Here are some points, one per row:
[-0.9 -0.1 -1.9  1.4  2.3 -0.3 -0.1 -1.4  0.6 -0.1 -0.3 -0.7  0.  -0.3
 -0.6 -1.1 -0.6 -0.5  0.6  0.6 -0.2  0.6 -0.4 -2. ]
[ 0.1  0.5  0.4  0.6  2.5 -0.2 -0.1  0.8  0.3 -0.1 -0.9  0.4 -0.8  0.1
  0.3  1.2 -0.5  1.5  0.   1.1  0.7  1.3 -0.2  1.5]
[ 0.2 -0.9  0.  -1.1 -2.1 -1.   0.6 -0.7 -0.4  1.  -0.2  1.3  0.2 -1.1
  0.5  0.   0.  -0.4 -0.9  0.9  0.2  0.   0.4  0.6]
[ 1.6  0.6 -1.2 -0.2  0.  -0.3 -0.8  0.8 -1.  -1.1  0.4  0.4 -1.7  0.8
 -2.1  0.   1.4 -0.2  0.4 -0.4  2.7  0.1 -1.  -1. ]
[ 0.   0.2  0.4 -0.2 -0.2  0.6 -2.6 -1.3 -1.4 -0.6 -2.4  0.1  1.6  0.8
 -0.6 -0.3  0.7 -0.5  0.2  0.6 -0.3  1.   1.3 -1.7]
[ 2.4  0.5 -0.1  0.1  0.4  0.6  0.2 -1.9  1.8 -0.4 -0.1  0.8  1.8  0.6
  0.1  0.5 -0.7 -0.2  0.   0.5  0.8 -1.1 -0.6  0.4]
[-1.4 -0.4  0.2 -0.8 -0.6  0.7 -1.7  0.8  0.2 -0.4 -3.6  0.6 -1.   0.3
 -0.9  0.2 -0.8  0.8 -0.6  0.  -0.9  0.7  0.7 -1.5]
[ 1.1 -0.1 -0.7 -0.8  0.2  0.1 -1.6  1.4 -1.1 -0.2  1.   0.2 -1.4 -0.4
 -2.  -0.5  1.4  0.4  0.3 -0.1  1.5  0.1 -1.3 -0.2]
[-0.5  0.2  1.  -0.3  0.1  0.3 -1.1  1.7 -0.4 -0.5 -1.3  1.4  1.  -0.5
  2.2 -0.2  1.4  0.9 -0.3 -0.3 -0.1  0.4 -2.2 -2.4]
[ 0.4  0.  -1.4 -0.9 -1.2  0.  -1.4  2.1  1.4  0.   0.8  0.   0.8  1.5
  1.2 -0.2 -0.4  0.2  0.4  0.2 -0.9 -0.1  1.1 -0.7]
[ 0.4 -0.2  1.2  0.6  0.4  0.2  0.4 -2.7  0.  -0.4  0.6  0.7 -1.6  0.5
  0.7 -0.4  0.3  1.2 -0.1  0.4 -0.8 -1.5  0.8 -1.4]
[-1.   2.1 -1.6  0.1 -1.4 -0.2 -1.1 -0.6 -1.7  1.8  0.7  3.1 -1.3  2.8
 -2.  -0.5 -1.9 -0.1 -0.1  0.  -0.9  0.6 -1.8  0.3]
[ 1.2  0.6  0.2  0.   0.6 -1.9 -2.1 -1.1 -2.  -0.6 -0.7 -2.4  0.1  0.7
  1.9  1.3 -0.6 -0.2  0.  -0.9 -0.6 -0.1  0.2  0.4]
[-0.2  0.5 -0.1 -1.3  1.5  0.3 -0.5  0.9  0.6  0.5 -0.1  0.3 -1.3 -1.3
  0.3  1.2 -1.   1.2  1.2  0.4 -0.2  0.9  0.   0.9]
[-3.4  1.2 -1.3 -0.6 -1.8  1.4  0.8 -2.1 -0.8  0.6  0.8 -1.8 -0.7  0.6
  0.9  1.3  0.4  0.7  0.3  0.3  1.2 -0.4 -1.7  1.1]
[ 0.9  0.9 -0.3 -0.4 -0.8 -0.4  2.2  1.3  1.2  0.2 -0.7 -0.3  0.6  2.4
  0.1  0.3 -0.4 -0.1  0.9  0.3 -1.7 -0.1  0.5 -0.9]
[ 0.   0.1  1.1  0.   0.2  0.6 -0.3 -0.2  0.   0.8  0.3 -0.2  0.7 -0.5
 -0.4  2.  -0.3  0.7  1.9  1.7  0.2  0.8  0.5  0.6]
[ 0.5  0.7  0.7  0.2  0.4  1.8  0.8  0.4 -0.7  0.3 -2.3 -2.  -0.1  0.4
  1.1 -2.7 -0.6 -0.9  0.8  0.3  0.2 -1.1 -1.   1.2]
[-0.1  0.8  1.3  0.6 -0.7 -0.5 -0.1 -0.6  0.7  0.   1.1 -1.4 -0.8 -0.8
  0.3 -1.2 -1.   0.1  0.2 -0.4  0.4  1.6 -0.1 -1.9]
[ 0.5  0.1  1.3  0.2  0.4  0.6  0.1 -2.2 -0.5  0.8  0.6  0.8 -1.5 -0.3
  0.6 -1.   0.   0.5 -0.6 -0.6  0.  -1.2  1.  -1.8]
[ 0.4  1.1  1.3  0.6 -0.1  0.  -0.3  1.1  0.1  0.5  0.  -0.2 -0.7 -0.2
  0.2  1.1 -0.7  0.9  1.   1.2  0.5 -0.1  0.   1.4]
[ 0.4 -0.3 -0.4 -1.  -1.8 -1.9  0.5 -0.6 -0.3  0.3  0.1  0.8  0.3 -1.
  0.7  0.   0.5  0.1 -1.2  0.8  0.6 -1.1  0.2 -0.1]
[ 0.5  0.3  0.3  0.7  0.7 -0.3  1.6  0.7 -0.2  1.   0.7 -0.3 -0.3  0.6
 -0.4  0.4  2.   0.3  0.2 -1.  -1.6  0.4  1.3  1.3]
[ 0.2 -3.2  0.2  2.2 -1.5  0.4 -0.2 -0.8  0.  -0.7 -1.4  1.8  0.7 -0.9
  0.3 -0.1 -0.8  0.7  0.  -3.   1.4  0.5  0.9  0.7]
[ 0.1 -1.9  1.  -0.7  0.4  1.6  0.8  0.1 -1.5 -0.2  1.2 -2.  -0.2  0.1
 -1.8  0.1 -0.6 -0.5  0.6  0.2 -0.8  0.7  0.4  0.8]
[ 2.2  1.1 -0.9 -0.8  1.   1.4 -0.3 -1.9  0.9  0.   0.3  1.4  0.3 -0.4
  0.3  0.  -0.8  1.2 -0.7 -0.1  0.5 -0.9  0.2  1.3]
[ 0.7  0.4 -0.2 -0.3  1.   1.1 -1.4 -0.2  0.9  1.1  0.7  1.4  0.5 -1.4
  0.1  1.8  2.  -2.8  0.  -1.5 -3.7 -1.1 -1.1  0.6]
[-1.9 -0.3 -1.8  1.2  2.3 -0.5 -0.7 -0.7 -0.5  0.2  0.2 -0.8 -0.1 -0.7
 -0.3 -0.7  0.   0.7 -0.4  0.7 -0.6  0.2 -0.1 -1.4]
[ 0.5  0.8 -0.3 -0.6  0.2  0.6 -0.2  0.9  0.8  0.6  0.5 -0.4  1.1 -0.5
 -0.7  1.2 -1.   1.6 -0.8 -0.1  1.  -2.4  1.3  0.5]
[-1.5 -0.1  1.8  0.3 -0.1 -0.5 -1.2  0.8 -0.8 -0.8  1.5 -0.2  2.1  0.5
 -2.8 -0.2  1.5  1.5 -0.7  0.1 -1.  -0.6 -1.9 -0.2]
[-0.4  0.1  1.6  0.9 -0.4 -0.8  0.1 -0.1  1.1  0.6  0.6 -1.2 -1.   0.3
 -0.8 -0.8 -1.   0.4 -0.2 -0.1 -0.1  0.2 -0.5 -1.7]
[-0.5 -1.9 -0.6 -0.8  0.6  2.   0.6  1.  -0.1 -0.2  1.1 -1.1 -0.5  0.8
  1.4  0.2 -0.1 -0.2  0.2 -0.3  1.1 -0.2 -2.   0.1]
[-0.4  1.   1.2 -0.8  0.6 -0.4  0.  -0.5 -0.5  0.2  1.  -0.1  1.2 -0.7
 -0.5  0.4 -1.1  0.9  1.9 -0.6  0.2  1.1  0.1  0.9]
[ 0.   0.4  1.4 -0.3  0.2  0.2  1.5  0.4 -1.7 -0.5 -3.1  0.6  0.9  0.5
 -0.5  0.7  1.   0.1 -0.2  0.4 -0.5  0.3 -1.8 -2.1]
[ 0.5 -2.8  0.   2.1 -2.7  0.8 -0.2 -1.3  0.8 -0.9 -1.3  0.4  0.1 -0.7
 -0.1 -0.5  1.6  0.7  0.3 -1.8 -1.9 -0.1 -0.9  2. ]
[-0.3  1.4 -1.5  0.8 -0.1 -0.2  1.6  0.6  0.2  0.9  0.2 -0.4  0.3 -0.1
 -0.2 -0.2  1.1 -0.6 -2.  -1.1  0.1  2.   1.2  0.9]
[-1.7  0.3  1.2  1.6 -0.4  0.2 -0.3  1.4  0.2 -3.2  0.   0.4 -1.1 -0.5
 -0.1  1.  -0.3 -3.2 -0.7  0.3  0.1 -1.4  0.5  1.6]
[ 0.6  0.1  0.7 -1.3 -2.  -1.1  0.3 -0.1 -0.4  0.7 -0.3  0.1  0.1 -1.8
  0.1 -0.8 -0.1 -0.4 -1.   0.6 -0.1  0.2  0.6  1. ]
[-0.3  1.7  0.6 -1.1  0.4  1.9  1.3  1.1 -1.  -1.2 -0.9 -0.9  1.1  0.1
  1.6 -2.8 -0.7 -0.2 -0.4 -0.4 -0.4 -0.7 -0.6  0.3]
[ 0.1 -0.5  0.4 -0.7  0.4 -1.8 -0.1  0.1 -0.1  0.   0.2  0.4  1.4 -1.6
  0.3 -1.5 -0.1 -0.2  1.2  0.7  0.3  0.8  0.   1. ]
[ 0.4  0.2  0.4  1.7  0.9  0.6  0.2  0.6  1.1  1.7  0.   1.1  1.7 -0.1
 -0.3  2.6 -1.5 -3.2 -0.2 -1.9  1.7 -1.  -0.8 -0.1]
[ 0.5 -2.3 -1.2 -0.5  0.   1.5  1.6  0.2 -2.5 -0.9  1.  -1.2  0.4  0.4
 -0.8  1.1 -1.   0.1 -0.4  0.2  0.3  0.7  0.6 -0.6]
[-0.7 -1.   0.9 -0.9  1.  -1.7 -0.5  0.2 -0.3  0.8  0.   1.1  0.2  1.1
  0.  -1.4  0.2  0.   0.2 -0.1  0.6  0.2  0.1  1.3]
[-1.4  0.1  0.4  0.8  0.1 -0.1  0.1  1.  -1.2 -4.3  1.5  1.6 -1.2 -0.5
  0.8  0.6 -0.9 -2.7  0.7  0.  -0.8 -1.3  1.3  0.4]
[-0.1  0.5 -0.3 -0.3 -0.1 -1.6 -1.9 -0.2 -0.8 -0.5 -1.1 -2.3  0.   0.1
  1.8  1.  -1.  -0.1  0.  -0.9  0.  -0.6  0.   0.2]
[-2.   0.6  0.8 -0.9  0.6  1.5 -0.7 -0.8  2.  -0.3  0.3 -0.4  0.5  0.4
 -0.3  1.2 -0.3  0.4 -0.9 -0.3  0.8  1.3  1.7  0.8]
[ 0.3 -0.3 -0.7 -0.2 -0.7  0.2 -1.1  1.1  0.6  1.  -0.2 -0.3  0.7  2.8
  1.6 -0.1  0.2 -0.5  1.2  0.6 -0.6 -0.1  1.7 -0.3]
[ 1.5 -0.3 -0.4 -0.8 -0.1 -0.2 -1.6  0.5 -0.2 -0.7  0.8 -0.1 -1.3  1.3
 -2.1 -0.2  1.7 -0.8 -0.7  0.3  1.5  0.7 -0.7 -0.3]
[ 0.6  1.  -1.2  1.3 -0.1 -0.4  1.3  0.4  0.5 -0.2  0.6 -0.5  0.5  0.6
  0.1  0.   1.3 -0.5 -2.4 -0.8 -0.8  2.3  0.7  1.2]
There is one direction along which these points spread out most. Where along it does each point below lie, from 0 to 99? 50 is the average, and the first point above lies past it. One standard deviation of the points above along it is 16.
[ 1.   0.1  1.   1.5  0.2  0.   0.  -1.5 -0.4  0.7  1.1  1.1 -0.8  0.4
  0.4 -1.2 -0.4  0.4 -0.2  0.7 -0.3 -2.2  0.3 -1.2] 52
[ 0.4 -1.8 -1.1  0.5 -0.1  1.4  0.9  0.4 -1.  -0.4  1.1 -1.1 -0.3  0.4
  1.   0.7 -1.  -0.1 -0.3  1.   0.4  1.  -2.6  0.8] 51
[ 1.7  0.8 -0.6 -1.3  0.2  1.5 -0.5 -1.4  1.8 -1.   0.7  1.3  1.1 -0.5
 -0.4  1.  -1.   0.9 -0.4  0.2 -0.2 -0.3  0.   0.3] 40
[ 0.2  0.7 -0.6  0.3 -0.3 -0.4  1.7  0.8  0.6  0.4 -0.6 -0.3 -0.4 -0.4
  1.2  0.8  2.5  0.4  1.5 -2.2 -0.3  0.5  0.7 -1. ] 43
[ 0.2  0.   0.6 -1.1 -1.9 -1.5  0.9 -1.   0.3  0.2 -1.3  1.3 -0.1 -1.2
  0.1  0.7  0.8 -0.6 -0.4  1.5  0.8 -0.7  0.4  0.1] 41
[-0.6 -0.9  0.2 -2.   0.7 -1.5  0.7 -0.1  0.6  0.1  0.   0.1  0.5 -0.7
  0.4 -0.4  0.4 -0.1 -1.1  0.4  0.1  0.1  0.4  0.1] 50
[ 0.9 -0.6  0.2  0.5 -0.5  0.6 -0.4  0.4  0.4  0.7  0.3 -2.  -1.5 -1.5
 -0.8 -1.2 -0.9  0.1 -1.   0.4 -0.8 -2.3  0.9 -1.5] 53
[-0.8 -1.3 -0.9 -1.2  1.9 -2.3  1.1  0.6  0.7  0.1 -0.7  0.3 -0.7  0.6
 -0.9 -0.7 -1.6  0.5 -0.4 -0.6  0.  -0.7 -0.4  0.7] 55
[-1.  -1.2 -1.2 -1.5  1.2 -1.1  0.8 -0.4  1.   0.4 -0.5  0.3 -0.5  0.2
 -0.7 -0.9  1.1 -0.7  0.9  1.1  0.3  0.2 -0.3  0.3] 59
[ 0.1 -0.1  0.2 -0.4 -0.5 -2.5  0.7 -0.1  1.4 -0.9 -0.5  0.   0.3 -0.5
  0.  -0.7 -0.3 -0.5  0.8  1.2  0.6  0.8 -1.   0.2] 52
[-1.4 -0.4  1.1  0.7 -0.1  1.4 -0.1 -0.2  0.5  0.9  1.  -0.2 -0.8 -0.5
  0.8 -0.8 -0.2 -0.2 -1.3  0.6  0.   1.7  0.9 -1.6] 56
[-0.1  0.4 -1.2  1.2 -0.3  0.   0.7  0.9  0.1  0.7  0.7 -0.4  0.9  0.8
 -0.2 -0.3  2.2  0.   1.2 -0.9  0.5 -0.4  1.6  1. ] 39
[-0.4 -0.2  0.7  1.3 -0.4 -0.5 -0.1 -0.4  0.2  0.9  1.1 -0.4 -0.9 -1.
  0.3 -0.7 -0.9  0.2  0.7  0.4 -0.2  0.5 -0.8 -1.6] 60
[-0.4  1.  -2.2  1.9 -0.6  0.   1.3  1.7 -0.1  0.3  0.2  0.1  0.6 -1.1
 -0.2 -0.1  1.4  1.   1.1 -0.6 -0.1 -0.2  1.4  0.5] 39
